In the data rows, 128 means zero.
Every row has a hidden score. In each pair, how much higher is the second row's than the first's? 15 means about the same, 30 much higher and 0 much lower. The score is a weighted sum of the row's numbers plus the product of two more (or one squared), each taken from its middle value.
{102,  97,  91, 101, 105, 123, 138, 161, 161, 177, 190, 204, 194, 185,
 178, 160}
{157, 161, 155, 157, 156, 153, 137, 152, 138, 149, 144, 148, 144, 143,
 121, 115} >> 10
{149, 145, 150, 151, 153, 137, 133, 140, 129, 115, 103,  95,  86,  94,
  99, 105}
{ 97,  79,  71,  65,  78,  86, 104, 122, 140, 158, 185, 195, 206, 226,
 236, 230} >> 17
{133, 139, 137, 138, 133, 130, 132, 135, 133, 152, 152, 161, 171, 171,
 179, 182}
{131, 133, 126, 109,  91,  73,  73,  78,  96, 110, 114, 130, 131, 119,
 115, 105} >> 16
{101,  83,  96, 110, 120, 130, 152, 171, 178, 182, 166, 172, 160, 151,
 131, 132}
{167, 174, 177, 181, 183, 191, 192, 195, 186, 185, 167, 157, 144, 146,
 125, 135} >> 14
{111, 113, 125, 116, 107, 111, 118, 122, 140, 146, 159, 153, 140, 130,
 103, 100}
{111, 121, 135, 130, 126, 125, 106, 103,  96,  87,  96, 105, 111, 128,
 123, 113} >> 15
{126, 125, 121, 123, 126, 130, 133, 137, 126, 135, 128, 125, 133, 129,
 143, 153}
{125, 116, 105, 106,  97,  96,  99, 110, 138, 141, 145, 148, 130, 121,
 130, 125} >> 21
{131, 125, 113, 110, 108, 104, 114, 112, 112, 121, 135, 131, 146, 138,
 127, 105}
{ 93,  96, 108, 109, 117, 124, 140, 151, 167, 180, 167, 139, 123, 117,
  97, 104} >> 14
{102, 106, 103, 104, 111, 120, 125, 118, 106,  88,  63,  72,  69,  74,
  75,  81}
{146, 144, 155, 173, 184, 194, 195, 181, 157, 152, 123, 109, 106, 112,
 110, 107} >> 14
{175, 164, 153, 142, 148, 161, 169, 174, 165, 142, 109,  95,  90,  78,
  91,  97}
{128, 140, 163, 173, 189, 186, 185, 188, 173, 174, 150, 129, 109, 103,
 113, 117} >> 6
{136, 150, 159, 173, 164, 152, 137, 125, 110,  95,  93,  92,  80,  91,
  93, 101}
{154, 147, 150, 153, 178, 195, 191, 180, 149, 135, 127, 114, 118, 126,
 119, 123} >> 24
{ 83,  74,  73,  56,  60,  49,  59,  73,  90, 113, 139, 172, 189, 184,
 162, 136}
{ 75,  82,  70,  74,  68,  72,  94, 101, 110, 115, 134, 158, 174, 173,
 160, 147} >> 10
{ 88,  82,  69,  62,  58,  61,  70,  74,  91, 112, 136, 164, 181, 206,
 197, 177}
{169, 154, 141, 107, 105, 109, 114, 132, 138, 146, 144, 141, 139, 128,
 116, 127} >> 18
{123, 122, 125, 119, 107, 101,  98,  82,  90,  82,  88,  91,  94,  94,
  82,  96}
{106,  97,  83,  78,  69,  86,  74,  89, 107, 135, 166, 189, 200, 207,
 207, 214} >> 16
{202, 196, 175, 158, 143, 124, 123, 106,  93,  90,  91,  97, 100, 110,
 117, 132}
{102,  83,  79,  76,  63,  71,  84, 100, 113, 110, 115, 114, 107, 117,
 116, 124} >> 24
{107,  94,  90,  85,  81,  79,  78,  88, 101, 123, 132, 149, 140, 133,
 121, 119}
{100, 104, 106, 114, 115, 143, 151, 160, 184, 192, 195, 205, 200, 200,
 200, 194} >> 16
{127, 121, 124, 139, 160, 164, 188, 197, 202, 191, 186, 168, 150, 133,
 122, 109}
{ 94,  84,  78,  90,  94, 102, 116, 111, 126, 141, 155, 189, 199, 205,
 217, 203} >> 11
{ 92,  90,  84,  94, 108, 119, 128, 150, 156, 150, 160, 159, 155, 141,
 125, 115}
{118, 128, 119, 118, 125, 121, 126, 110,  96,  79,  65,  58,  63,  55,
  73,  76} >> 12
{111, 109, 105, 114, 108, 123, 136, 160, 174, 193, 204, 220, 220, 248,
 255, 254}
{ 97,  89,  96, 110, 135, 163, 176, 193, 205, 208, 208, 175, 164, 136,
 132, 125} >> 10
{ 94,  99,  96,  93, 103, 119, 135, 150, 167, 180, 203, 214, 219, 222,
 209, 194}
{139, 125, 123, 111, 108, 104, 110, 119, 123, 132, 125, 138, 134, 136,
 143, 152} >> 10
{128, 116,  96,  87,  83,  79,  87,  77,  71,  64,  65,  77,  67,  67,
  74,  73}
{ 72,  57,  59,  46,  46,  41,  58,  93, 122, 140, 150, 148, 142, 135,
 117, 105} >> 16
{ 93,  82,  87,  90, 104, 115, 136, 153, 183, 196, 202, 197, 195, 185,
 184, 178}
{111, 119, 121, 124, 136, 140, 143, 151, 168, 185, 190, 207, 209, 226,
 226, 203} >> 7
{117, 111, 113, 111, 123, 132, 161, 172, 174, 179, 165, 147, 138, 125,
 112, 111}
{ 69,  65,  60,  61,  67,  65,  96, 111, 114, 110, 116, 109, 105,  88,
  87,  78} >> 15
{149, 140, 109,  78,  70,  62,  63,  57,  63,  83, 104, 107, 130, 132,
 141, 131}
{108,  93,  87,  83,  82,  79,  82,  80,  77,  71,  82,  87,  92,  98,
  98, 104} >> 13
{153, 165, 171, 191, 206, 204, 188, 174, 158, 134, 120, 102, 103, 114,
 121, 130}
{100, 105, 106,  99, 100,  93, 108, 104, 120, 122, 134, 126, 110, 107,
 101,  97} >> 13
{187, 200, 190, 197, 190, 188, 175, 175, 161, 167, 152, 129, 106, 101,
  95,  98}
{207, 211, 207, 197, 188, 166, 160, 145, 113, 115,  98,  95,  83,  87,
  88,  90} >> 16
{138, 142, 154, 163, 175, 175, 164, 157, 147, 125, 120,  98,  92,  86,
  99,  95}
{106,  92,  81,  72,  78,  85,  91, 123, 141, 159, 160, 162, 166, 172,
 188, 186} >> 27
{115, 111, 124, 138, 151, 170, 190, 203, 203, 200, 181, 180, 176, 173,
 169, 176}
{107, 107, 115, 130, 138, 147, 138, 134, 131, 116, 117, 121, 125, 122,
 114, 115} >> 15
{115, 118, 127, 142, 136, 131, 138, 129, 128, 111, 101,  90,  80,  75,
  72,  88}
{128, 126, 113,  95,  85,  86,  92,  98,  83,  87,  96,  90,  88, 101,
 104, 108} >> 16
{127, 133, 132, 127, 113, 102, 102,  94,  91,  85,  93,  88,  97,  93,
  88,  92}
{116, 118, 114, 113,  90,  88,  80,  77,  90,  93,  96, 100,  91,  85,
  83,  90} >> 12
{138, 136, 126, 134, 110,  92,  80,  66,  67,  58,  67,  85,  96, 104,
 106, 111}
{139, 144, 151, 155, 161, 163, 154, 149, 146, 146, 144, 134, 127, 125,
 113, 104} >> 16
{151, 169, 161, 171, 159, 151, 134, 121, 116, 119, 115, 123, 144, 143,
 148, 158}
{ 73,  55,  57,  53,  41,  53,  66,  75, 105, 124, 139, 142, 140, 137,
 150, 149} >> 23
{137, 140, 145, 163, 180, 204, 206, 194, 164, 143, 101,  90,  81,  79,
  83,  86}
{163, 171, 169, 154, 134, 113,  92,  77,  70,  66,  79,  82,  82,  85,
  89, 101} >> 14
{117, 121, 114, 117, 116, 119, 120, 134, 132, 130, 128, 123, 125, 114,
 102, 100}
{ 82,  67,  68,  69,  76,  93, 122, 140, 178, 212, 236, 243, 243, 245,
 228, 207} >> 15
{ 90,  82,  88,  91, 113, 124, 130, 139, 119, 114,  94,  89, 103, 104,
 109, 125}
{ 83,  68,  64,  58,  54,  43,  48,  71,  81, 103, 145, 160, 178, 164,
 146, 133} >> 22
{154, 163, 166, 172, 158, 128, 120, 101, 118, 123, 121, 123, 120, 121,
 110, 121}
{174, 191, 175, 143, 112,  94,  75,  60,  60,  63,  70,  77,  85,  86,
  96,  97} >> 19
{139, 139, 120, 109, 112, 112,  98,  96, 108, 140, 140, 150, 147, 129,
 135, 129}
{ 90, 103, 123, 163, 184, 192, 191, 177, 174, 167, 136, 116, 101,  94,
  84,  81} >> 13
{111, 118, 127, 115, 111,  97, 101, 115, 130, 132, 138, 151, 155, 133,
 140, 142}
{232, 217, 201, 184, 148, 125, 110,  90,  81,  76,  84,  89,  89, 112,
 118, 128} >> 23
{245, 226, 204, 175, 155, 126, 106,  97,  90,  84,  82,  95, 100, 114,
 115, 123}
{112, 114, 126, 145, 138, 137, 131, 124, 117, 117, 115, 104,  92,  85,
  86, 104} >> 8
{117, 108, 104, 104, 110, 117, 117, 108, 107,  94,  92,  91,  93, 100,
 109, 116}
{149, 161, 157, 150, 135, 121, 117, 101,  98, 100,  91,  97,  80,  89,
  87,  89} >> 9
{181, 189, 189, 192, 172, 151, 140, 114,  98,  83,  82,  94,  94,  98,
 109, 117}
{110, 118, 108, 111, 121, 143, 140, 155, 160, 161, 150, 136, 122, 120,
  99,  96} >> 17
{143, 139, 143, 134, 130, 117, 110, 105,  98,  95,  94,  89,  90,  78,
  94,  90}
{119, 116, 124, 143, 147, 161, 158, 178, 175, 171, 156, 147, 130, 123,
 117, 123} >> 15
{135, 134, 133, 141, 130, 135, 138, 141, 136, 129, 129, 123, 123, 122,
 130, 137}
{ 95,  85,  94, 112, 135, 130, 113, 103,  87,  89,  95,  99,  98,  92,
  89,  89} >> 11
{147, 150, 137, 133, 136, 137, 146, 158, 165, 153, 155, 134, 132, 122,
 110, 116}
{ 77,  63,  57,  51,  44,  51,  62,  66, 100, 108, 121, 133, 141, 149,
 149, 142} >> 15
{119, 114, 109, 100, 101, 101,  88,  93, 113, 122, 124, 140, 145, 145,
 134, 128}
{118, 114, 125, 137, 146, 173, 181, 184, 172, 166, 154, 142, 132, 127,
 133, 146} >> 18
{168, 169, 169, 156, 148, 137, 125, 116, 121, 124, 125, 134, 145, 148,
 140, 142}
{176, 194, 214, 212, 215, 216, 216, 205, 180, 163, 159, 130, 125, 106,
 107, 108} >> 25
{118, 115, 112, 128, 140, 151, 164, 160, 164, 176, 178, 178, 180, 177,
 183, 171}
{151, 141, 132, 132, 123, 126, 123, 134, 154, 172, 178, 187, 198, 214,
 214, 217} >> 23
{175, 176, 170, 163, 155, 143, 144, 133, 114, 104, 103,  99,  89,  99,
 107, 117}
{116, 111, 104,  98,  85,  87,  88,  97, 101, 134, 147, 159, 182, 183,
 189, 181} >> 14
{130, 129, 121, 103,  94, 101, 101, 109, 116, 130, 139, 147, 153, 162,
 164, 167}
{132, 138, 138, 141, 132, 131, 124, 108, 107, 106, 108, 104,  95,  88,
  95,  88} >> 13
{ 87,  84,  86, 102, 115, 127, 127, 114, 107,  91,  88,  90, 104, 114,
 121, 121}
{113, 117, 131, 150, 174, 188, 194, 181, 163, 151, 136, 106, 108, 105,
 100, 105} >> 15
{125, 105, 109,  94,  96,  91,  92,  92,  95, 108, 114, 114, 106,  92,
  94,  94}
{119, 121, 136, 131, 151, 157, 160, 160, 151, 140, 134, 129, 119, 107,
 101,  90} >> 22
{126, 162, 193, 197, 186, 148, 124, 121, 101,  99,  87,  87,  92,  85,
  78,  75}
{224, 223, 204, 183, 166, 132, 115, 106,  88,  74,  77,  77,  73,  88,
  79,  81} >> 20
{106, 118, 137, 147, 153, 168, 175, 169, 168, 160, 152, 137, 141, 162,
 146, 131}
{212, 213, 210, 206, 193, 180, 158, 146, 135, 103, 105,  95,  86,  78,
  77,  94} >> 15
{ 90,  76,  77,  79,  80,  89, 112, 140, 175, 203, 232, 247, 254, 248,
 253, 230}
{141, 128, 108,  86,  69,  58,  65,  72,  84, 106, 116, 113, 116, 102,
 118, 118} >> 17
{211, 218, 217, 216, 204, 179, 160, 132, 111,  91,  85,  80,  86,  94,
  89,  97}
{102, 121, 120, 135, 145, 148, 151, 142, 145, 150, 151, 146, 136, 141,
 134, 131} >> 12
{123, 105, 116, 122, 113, 112, 114, 109, 108, 110, 110, 106, 100, 103,
  94,  89}
{131, 139, 139, 134, 120, 126, 124, 126, 121, 105,  84,  84,  84,  94,
 106, 108} >> 15
{173, 172, 167, 145, 124, 111, 110, 117, 119, 119, 124, 123, 114, 119,
 115, 116}
{ 89,  83,  77,  83,  70,  73,  84,  87, 106, 124, 143, 149, 152, 158,
 160, 152} >> 15
{ 85,  82,  84,  81, 104, 115, 130, 122, 130, 148, 169, 196, 206, 222,
 220, 207}
{165, 178, 177, 179, 191, 186, 188, 180, 168, 164, 153, 151, 137, 126,
 121, 121} >> 11
{163, 164, 164, 176, 185, 188, 185, 181, 147, 119, 103,  87,  95,  92,
  99, 105}
{177, 161, 151, 156, 146, 146, 156, 155, 151, 130, 109,  95,  89,  85,
  86,  88} >> 25
{180, 171, 159, 147, 146, 140, 129, 141, 152, 148, 129, 121,  94,  86,
  93, 104}
{ 90,  95,  96, 105, 110, 111, 107, 128, 141, 158, 170, 178, 170, 158,
 136, 106} >> 9
{144, 133, 100,  78,  67,  48,  49,  44,  55,  69,  85,  97, 119, 127,
 139, 153}
{139, 139, 131, 141, 140, 138, 147, 138, 130,  96,  90,  85,  91,  97,
 118, 120} >> 18
{104, 114, 109, 107, 119, 127, 144, 152, 161, 150, 139, 124, 109,  91,
  81,  97}
{114, 113, 116, 131, 122, 146, 136, 135, 115, 114, 106, 120, 133, 139,
 145, 131} >> 23
{115, 138, 150, 156, 166, 180, 176, 174, 178, 157, 139, 123, 108, 100,
  90,  80}
{119, 121, 117, 107, 115, 104, 115, 106,  99,  96,  90,  83,  83,  86,
  84,  92} >> 16
{ 64,  55,  42,  36,  34,  32,  46,  55,  96, 122, 129, 133, 132, 129,
 129, 120}
{226, 215, 217, 207, 182, 162, 134, 121, 110,  91,  88,  89, 100, 104,
 115, 130} >> 11
{153, 161, 174, 188, 183, 166, 147, 116, 108,  94,  85,  77,  78,  70,
  73,  92}
{110, 124, 138, 180, 199, 185, 157, 122,  96,  90,  82,  95, 105, 109,
 109, 110} >> 13
{203, 203, 207, 205, 210, 196, 186, 183, 157, 153, 136, 117, 116, 103,
 115, 112}
{121, 107,  96,  93, 100, 106, 121, 142, 187, 210, 238, 237, 239, 229,
 224, 217} >> 22
{ 91,  89,  83, 103, 103, 110, 132, 143, 168, 187, 197, 209, 208, 204,
 205, 199}
{175, 185, 181, 177, 179, 174, 169, 161, 138, 141, 130, 114, 115, 110,
 118, 119} >> 15
{140, 153, 158, 157, 159, 153, 145, 130, 115,  99,  92,  86,  99, 101,
 113, 118}
{137, 153, 150, 131, 104,  77,  55,  49,  31,  34,  42,  58,  80,  80,
 103,  98} >> 20
{119, 109, 105,  95,  89,  80,  81, 101, 101, 116, 129, 156, 165, 186,
 193, 200}
{106, 106,  97,  86,  79,  83,  79,  82,  83,  92,  90,  76,  77,  62,
  65,  80} >> 15
{119, 117, 118, 125, 141, 152, 157, 164, 161, 159, 151, 156, 154, 152,
 148, 145}
{165, 166, 159, 140, 114, 101,  96,  78,  78,  81,  89, 102, 105, 111,
 105, 114} >> 18
{198, 198, 190, 185, 168, 148, 122, 112,  85,  75,  77,  89,  91, 100,
 110, 126}
{139, 130, 107,  94,  94,  79,  83,  98,  98,  99, 110, 111, 128, 125,
 133, 126} >> 19
{219, 222, 216, 213, 199, 188, 169, 139, 123, 108,  93,  87,  86,  79,
  83, 102}
{103, 109, 109, 109, 106,  92,  88,  96,  92, 116, 112, 110, 121, 120,
 124, 126} >> 12
{208, 214, 201, 188, 176, 172, 159, 148, 134, 123, 122, 115, 113, 104,
 101, 119}
{200, 206, 228, 229, 236, 237, 227, 193, 167, 133, 104,  98,  92,  94,
 100, 107} >> 12
{147, 161, 155, 153, 154, 128, 120,  99,  94,  99,  99, 109, 124, 138,
 157, 148}
{112,  97,  99, 107, 112, 134, 156, 187, 223, 232, 230, 234, 236, 227,
 241, 213} >> 26
{ 95, 102, 107, 112, 123, 150, 181, 202, 229, 237, 216, 169, 141, 116,
  98, 109}
{107, 107, 104, 108, 110, 107, 108, 120, 112, 103,  98,  99,  89,  88,
  78,  82} >> 4
{ 88,  85,  79,  90, 101, 116, 130, 146, 162, 180, 201, 204, 202, 187,
 185, 169}
{108, 101, 109, 125, 142, 140, 156, 140, 158, 176, 190, 194, 159, 143,
 123, 118} >> 10
{117, 135, 149, 155, 182, 182, 180, 163, 143, 128, 119, 111,  94,  97,
  95,  90}
{104, 111, 108, 117, 104, 117, 134, 145, 162, 175, 172, 171, 158, 144,
 124, 127} >> 13
{158, 161, 161, 147, 139, 134, 128, 128, 133, 134, 146, 162, 166, 180,
 192, 194}
{115, 106, 109,  98,  85,  81,  65,  66,  62,  63,  86, 104, 124, 139,
 151, 150} >> 17
{128, 130, 118, 118,  99,  93, 105, 106, 118, 134, 129, 148, 147, 149,
 157, 157}
{115, 110, 121, 131, 125, 134, 133, 131, 148, 142, 147, 152, 141, 138,
 132, 136} >> 15
{ 89,  84,  72,  73,  83,  75,  93, 118, 125, 136, 155, 147, 158, 164,
 176, 170}
{122, 120, 115, 118, 126, 126, 139, 159, 170, 190, 199, 205, 201, 199,
 194, 180} >> 3
{135, 149, 173, 179, 174, 180, 159, 153, 148, 125, 118, 114, 105, 100,
  99, 104}
{128, 138, 145, 157, 166, 167, 136, 114,  96,  77,  71,  75,  87,  76,
  83,  98} >> 18
{ 87,  73,  81,  94,  90, 110, 122, 152, 180, 186, 212, 214, 214, 216,
 208, 195}
{101, 102, 115, 122, 141, 163, 149, 145, 143, 129, 117, 113, 113, 115,
 126, 136} >> 10
{ 82,  69,  76,  85,  89, 117, 128, 144, 160, 161, 143, 128, 114,  96,
  90,  86}
{136, 151, 162, 167, 183, 183, 189, 181, 162, 144, 141, 134, 116, 112,
 108, 114} >> 16
{ 83,  81,  61,  64,  59,  46,  57,  72,  93, 122, 145, 142, 151, 158,
 152, 156}
{ 66,  64,  63,  63,  72,  77,  89,  97, 140, 160, 177, 195, 198, 205,
 218, 210} >> 10
{226, 220, 217, 207, 195, 178, 142, 136, 124, 106,  94,  96, 100,  92,
  95, 108}
{115, 118, 116, 121, 116, 114,  96,  86,  84,  76,  83,  79,  82,  83,
  87,  89} >> 15
{ 85,  88,  82,  77,  87,  99, 121, 125, 139, 139, 123, 123, 138, 132,
 125, 134}
{131, 114, 115, 127, 121, 120, 121, 129, 140, 158, 161, 181, 184, 196,
 197, 185} >> 14
{158, 153, 145, 125, 114, 101, 102, 105, 105, 116, 121, 129, 129, 132,
 124, 119}
{165, 148, 156, 157, 158, 152, 147, 134, 116, 109, 114, 109, 120, 122,
 120, 124} >> 16
{155, 154, 155, 169, 182, 170, 150, 136, 123, 123, 124, 125, 130, 132,
 124, 124}
{140, 151, 148, 132, 127, 108, 101,  97,  93, 105, 104, 111, 135, 134,
 164, 158} >> 16
{149, 166, 171, 177, 169, 168, 159, 141, 138, 127, 117, 124, 119, 108,
 113, 122}
{108, 121, 123, 137, 145, 147, 149, 130, 108,  98,  86,  78,  77,  90,
 101,  96} >> 14
{225, 228, 214, 200, 166, 144, 127,  97,  91,  74,  86,  86,  92, 113,
 120, 124}
{143, 156, 163, 171, 164, 149, 133, 119, 100, 107,  99, 115, 121, 119,
 112, 121} >> 13
{114, 124, 142, 145, 137, 128, 108,  89,  80,  82,  84, 102, 106, 124,
 140, 139}
{172, 191, 216, 231, 226, 213, 198, 178, 151, 131, 109,  97,  95,  87,
  91,  87} >> 18
{168, 165, 159, 157, 140, 146, 139, 143, 158, 161, 156, 144, 127, 117,
 112, 108}
{ 77,  64,  69,  66,  72,  94, 104, 121, 149, 182, 206, 204, 190, 194,
 193, 182} >> 15
{103, 102, 105, 112, 119, 134, 146, 149, 166, 180, 195, 186, 187, 183,
 193, 175}
{ 86,  76,  74,  59,  56,  65,  76,  91, 113, 142, 160, 170, 173, 184,
 181, 178} >> 15
{127, 140, 128, 135, 123, 102,  93,  86,  77,  83,  82,  67,  69,  69,
  68,  76}
{115, 114,  95, 100,  94,  94,  81,  81,  85,  98, 108, 118, 139, 142,
 139, 135} >> 15
{229, 216, 186, 166, 141, 111,  91,  86,  76,  82,  78,  88,  95, 106,
 106, 123}
{ 98, 101, 113, 118, 134, 120, 115, 113, 107, 106, 102,  95,  87,  91,
  93,  97} >> 10
{164, 170, 165, 164, 155, 160, 138, 124, 110, 108, 107, 117, 127, 140,
 140, 140}
{ 80,  80,  77,  96, 119, 138, 134, 143, 152, 171, 190, 194, 201, 185,
 183, 174} >> 14
{187, 182, 171, 148, 131, 107,  93,  80,  63,  76,  76,  87,  97, 119,
 113, 116}
{86, 80, 79, 80, 98, 91, 92, 89, 86, 92, 96, 90, 90, 90, 86, 96} >> 14
{122, 134, 124, 127, 131, 128, 132, 125, 114,  99,  87,  88,  92,  86,
 100, 115}
{101,  93,  96,  94,  91, 103, 115, 141, 167, 197, 214, 230, 252, 255,
 255, 255} >> 16
{129, 135, 148, 162, 179, 193, 201, 206, 195, 169, 150, 116,  95,  95,
  96, 100}
{114, 123, 123, 106, 103,  89,  89,  93, 107, 115, 120, 131, 134, 137,
 130, 133} >> 6
{167, 163, 160, 155, 168, 163, 176, 184, 177, 173, 163, 141, 137, 122,
 122, 122}
{219, 217, 211, 204, 181, 172, 160, 135, 122, 114,  96,  96,  92,  86,
  97,  95} >> 12
{124, 123, 127, 137, 137, 145, 157, 156, 155, 165, 166, 175, 180, 185,
 179, 180}
{ 75,  72,  60,  60,  60,  75, 100, 123, 172, 197, 214, 208, 197, 174,
 152, 140} >> 16
{110, 126, 125, 127, 129, 126, 123, 116, 115, 102,  92,  92,  78,  91,
  87,  92}
{101,  96,  80,  88,  82,  96, 114, 136, 157, 200, 218, 240, 255, 255,
 255, 255} >> 15
{197, 217, 212, 206, 202, 191, 188, 157, 129, 115, 105,  93,  99, 101,
 104, 118}
{114, 121, 130, 131, 145, 149, 148, 135, 125, 126, 118, 118, 116, 115,
 121, 126} >> 11
{115, 116, 120, 138, 152, 166, 185, 204, 203, 215, 197, 180, 164, 149,
 131, 126}
{116, 122, 114, 108,  94,  86,  72,  83,  98, 115, 137, 152, 166, 166,
 154, 125} >> 21
{126, 143, 159, 166, 170, 170, 168, 165, 157, 140, 137, 127, 107, 104,
 113, 110}
{131, 135, 146, 151, 151, 154, 133, 129, 104, 102, 100, 104, 124, 141,
 150, 147} >> 17
{127, 132, 138, 145, 141, 147, 155, 158, 161, 150, 126, 109, 103,  90,
  92, 101}
{175, 193, 192, 181, 183, 167, 142, 125, 111, 105,  94,  93,  93, 108,
 110, 128} >> 9
{169, 162, 165, 154, 152, 141, 137, 137, 137, 127, 114,  99,  92,  98,
  94,  97}
{141, 158, 155, 163, 131, 107,  80,  69,  62,  53,  63,  64,  73,  84,
  92, 111} >> 5
{198, 203, 194, 188, 184, 167, 149, 130, 121, 100,  84,  87,  88,  93,
  96, 105}
{144, 136, 130, 136, 124, 119, 117, 108, 108,  99,  99, 100, 101, 106,
 113, 113} >> 19
{160, 173, 163, 160, 145, 122, 106,  89,  84,  77,  75,  81,  97, 129,
 142, 165}
{105,  87, 100, 107, 103, 103, 104,  97, 112, 115, 140, 158, 166, 178,
 189, 180} >> 7
{106, 111, 120, 113, 121, 120, 114, 113, 128, 131, 137, 152, 150, 143,
 151, 148}
{105, 114, 121, 132, 138, 137, 141, 128, 124, 115, 110,  97, 102,  88,
  99, 110} >> 15
{169, 172, 182, 187, 169, 147, 124, 103,  75,  64,  61,  66,  65,  69,
  75,  97}
{103, 103, 103, 103, 109, 114, 127, 123, 140, 141, 144, 165, 173, 172,
 186, 175} >> 17
{177, 186, 157, 131,  99,  74,  69,  55,  61,  64,  60,  76,  75,  98,
 103, 124}
{179, 191, 195, 202, 203, 202, 185, 173, 162, 144, 130, 124, 117, 109,
 109, 108} >> 11
{205, 199, 175, 163, 140, 115,  93,  89,  76,  80,  75,  87,  95, 103,
 106, 125}
{112, 102, 103, 107, 103, 102, 103, 103,  99, 103, 101,  98, 100, 103,
  97, 104} >> 16
{127, 126, 126, 119, 109,  95,  91,  99, 126, 131, 140, 152, 151, 154,
 156, 155}
{121, 106, 110, 112, 113, 130, 162, 171, 207, 227, 245, 255, 255, 255,
 251, 225} >> 17
{ 62,  65,  73,  82,  99, 124, 125, 137, 122, 120, 106,  89,  80,  72,
  63,  71}
{176, 207, 202, 189, 154, 134, 116, 111, 110, 100,  79,  87,  84,  92,
  82,  80} >> 12
{107,  93,  90,  78,  96, 109, 129, 151, 166, 182, 204, 206, 225, 235,
 235, 236}
{ 95,  97, 112, 127, 136, 154, 158, 165, 158, 151, 151, 147, 151, 148,
 146, 137} >> 12
{ 74,  61,  68,  83,  99, 135, 165, 196, 203, 197, 175, 152, 128, 119,
 104, 100}
{145, 164, 195, 242, 255, 255, 233, 202, 164, 130, 103, 102, 100,  87,
  91, 106} >> 6
{ 91,  89,  86,  87,  75,  80,  89,  93, 119, 129, 142, 140, 122, 121,
 116, 117}
{124, 136, 134, 148, 158, 157, 157, 160, 151, 149, 157, 158, 146, 134,
 126, 116} >> 17
{ 87,  80,  88, 106, 137, 140, 154, 148, 141, 139, 125, 114, 113, 101,
  98, 111}
{ 99, 102,  94,  84,  50,  43,  32,  30,  37,  38,  53,  76,  84, 101,
  97, 104} >> 15
{ 76,  75,  82, 105, 114, 150, 148, 147, 136, 108,  86,  83,  76,  75,
  76,  80}
{198, 213, 220, 215, 206, 184, 158, 132, 104,  90,  79,  76,  79,  87,
  88, 102} >> 12
{105, 103, 107, 103,  87,  95,  80,  71,  68,  58,  64,  71,  79,  91,
  93,  91}
{116, 124, 131, 129, 141, 149, 151, 167, 169, 169, 166, 164, 160, 151,
 142, 130} >> 15
